One turn moves every row onto another: examples first, then more rows asked:
lokik: | -38 | -24 |  22 |  40 |   1 |  15 |  18 |   4 | -28 |  40 | -19 | -10 |  -2 | -20 |  32 |  -3 |   1 |   0 | -12 | -30 |  12 |   9 | -30 |  -8 |  11 |   1 | -10 |  -5 |  -4 | -19 |   2 |  -3 |   9 |  11 | -25 | -25 |
Lilun: | -15 | -21 |  -4 |  37 |  12 | -14 |   3 | -18 | -12 |  17 | -15 | -14 |   5 |   8 |  -1 |  -8 |  -5 | -42 | -21 | -11 |  -9 | -14 | -22 | -10 |  -6 |  -8 |  18 |  11 |  -1 |  -5 |  10 |  25 | -18 |  46 |  24 | -17 |
sel: | -15 | -44 |   9 |  10 |  10 |  10 | -10 | -37 | -23 |  10 |  -7 |  -2 |   6 |  31 |  26 |  33 |   2 |   2 |  -5 |  -6 |   3 | -19 | -34 |  -8 |  11 |  -9 |   5 |  26 |  -9 | -31 |  27 |   0 |  -3 |  47 | -15 | -17 |
mogez: | -38 | -31 |  17 |  42 |   3 |   6 |  17 |  14 | -21 |  38 | -19 |  -7 |  -3 | -18 |  41 |  -7 |   2 |  -1 | -16 | -33 |   5 |   8 | -27 |   2 |   9 |   8 |  -7 |  -2 |   0 | -15 |   4 |   9 |   8 |  15 | -28 | -20 |
Zesid: |  10 | -20 | -26 |  20 |  36 |  -2 | -15 | -31 |  -4 | -10 |  -2 |  -4 |   3 |   0 |   1 |  10 |  20 | -23 | -10 | -11 |  -2 | -24 |  -4 |  -1 |   8 | -17 |  -3 |  -7 |  29 | -26 | -12 |  18 |   1 |   4 |  -7 | -15 |
Pifi: | -37 | -23 |  19 |  44 |  16 |   8 |  21 |  11 | -18 |  41 | -14 | -10 |   2 | -26 |  39 |  -4 |   1 |   4 | -13 | -25 |   8 |   4 | -22 |  -6 |   3 |  -7 | -11 |   0 |  -5 | -18 |  -6 |   2 |  10 |  11 | -27 | -23 |
Zug: | -21 | -20 |   8 |  35 |   0 | -24 | -16 | -24 |   6 |  10 | -22 |  13 |  12 |  12 |  19 |   3 | -11 | -32 |   9 | -16 |   3 | -29 |   3 |  -2 | -26 | -15 |  -2 |   8 |   1 |  19 |   2 |  25 |  -9 |  11 | -26 | -28 |
bukur: | -10 | -46 |  13 |   8 |   3 |   9 |  -8 | -30 | -29 |  18 |  -4 | -15 |   1 |  31 |  32 |  30 |  -2 |  -2 |  -5 |  -8 |   8 | -22 | -37 | -23 |  15 |  -2 |   2 |  19 |   2 | -32 |  21 |   4 | -10 |  44 |  -5 | -11 |
gegi: |  16 | -22 | -16 |  15 |  30 |   4 | -18 | -40 | -12 |  -9 |   4 |  -3 |  -3 |  -9 |   6 |   7 |  15 | -28 | -20 | -11 |  -5 | -24 | -10 |   2 |  16 | -21 |  -6 | -10 |  21 | -21 |  -9 |  20 |  -3 |   8 | -11 | -16 |
nodo: | -40 | -31 |  24 |  39 |   7 |  17 |  18 |   5 | -23 |  31 |  -7 | -10 |   4 | -25 |  35 |  -8 |  -3 |   7 |  -9 | -31 |   0 |  -1 | -29 |  -5 |  16 |   6 | -13 |   1 |  -9 |  -9 |   0 |   1 |   2 |  14 | -37 | -22 |
kazu: | -30 | -19 |  11 |  50 |   9 |   0 | -11 | -18 | -32 |  34 | -24 |   2 |  25 |   4 |   8 |   5 | -15 |   4 | -15 | -16 | -20 | -31 | -43 | -12 | -18 | -13 |  -7 |  -1 |  29 |   9 | -12 |  18 |  -1 |   6 | -11 | -50 |
Roz: | -18 | -48 |  16 |  11 |   6 |  13 | -11 | -28 | -25 |  16 | -13 |  -2 |   0 |  32 |  27 |  27 |   3 |   5 | -10 | -14 |   4 | -31 | -33 | -22 |  10 |  -7 |  14 |  26 |  -3 | -29 |  29 |   0 |  -3 |  45 | -22 | -18 |
pafo: |  11 | -18 | -18 |  10 |  38 |  -4 | -20 | -27 |   1 | -12 |   1 |  -8 |   4 |   1 |  10 |  11 |  12 | -21 | -17 |   3 |  -5 | -22 |   0 |   4 |  18 | -22 |  -2 |   2 |  18 | -15 |  -8 |  19 |  -6 |   1 | -12 | -15 |
Dosok: | -14 | -48 |  13 |   6 |   0 |  14 |  -1 | -35 | -16 |  13 | -15 | -12 |   0 |  31 |  24 |  37 |   0 |  -1 |  -9 | -11 |   5 | -25 | -38 | -14 |   8 | -13 |   0 |  21 |  -6 | -22 |  24 |   3 |  -1 |  45 | -18 | -21 |
Fovuv: | -38 |  10 |  -2 |  38 |  15 | -12 |   2 |   3 |  -2 |  11 | -12 |  11 |  -4 | -11 |  -5 |  29 |  -4 |  20 |   5 | -24 | -25 | -37 |   4 | -16 |   6 |   4 |   0 |  -3 |   5 | -14 |  13 |  39 | -12 |  -3 | -12 | -20 |
vel: |  15 | -20 | -20 |  18 |  25 | -10 | -23 | -38 |  -3 |  -8 |  -2 |  -5 |  13 |  -2 |   5 |   4 |  20 | -14 | -13 |  -3 |  -5 | -23 | -12 |   2 |  17 | -21 |  -1 |  -8 |  28 | -25 |  -8 |  19 |   1 |   3 | -11 | -15 |
vagu: | -40 |   7 |   0 |  29 |  19 | -25 |   2 | -15 |  -1 |  19 | -11 |  13 |  -1 |  -2 |   0 |  30 |   1 |  20 |   3 | -24 | -21 | -28 |   5 | -19 |   5 |  14 |  -1 |  -4 |   7 | -12 |  15 |  39 | -22 |  -9 | -14 | -19 |
Zitad: | -29 | -23 |  -9 |  39 |   4 |  -5 |  -6 | -25 | -32 |  32 |   2 |  -4 |   4 |  -8 |  18 | -18 |  -2 | -11 |   6 |  -1 | -15 | -37 | -34 | -16 |  12 |  -6 |  -8 |  29 |   0 |  11 |  40 |   8 |  15 |  23 |  -3 | -33 |
Lukub: | -35 |   2 |   2 |  36 |  18 | -23 |  -1 |   3 |  -9 |   9 | -16 |  10 |   1 |  -1 |  -2 |  23 |  -4 |  24 |  -9 | -36 | -20 | -28 |  10 | -30 |   1 |   6 |  -6 |  -8 |  10 | -14 |   9 |  38 | -13 |  -9 | -18 | -23 |
Der: | -44 |   0 |   1 |  33 |  14 | -14 |  -2 |  -2 |   0 |  15 |  -8 |  16 |  -5 |  -9 |  -2 |  26 |   5 |  26 |   2 | -31 | -19 | -27 |   7 | -16 |   4 |   8 |   4 |  -3 |   3 |  -8 |  11 |  42 | -16 |  -7 | -18 | -32 |

Roz goes to Pifi
Dosok goes to mogez
Now find these:
sel goes to lokik
kazu goes to Zug
bukur goes to nodo

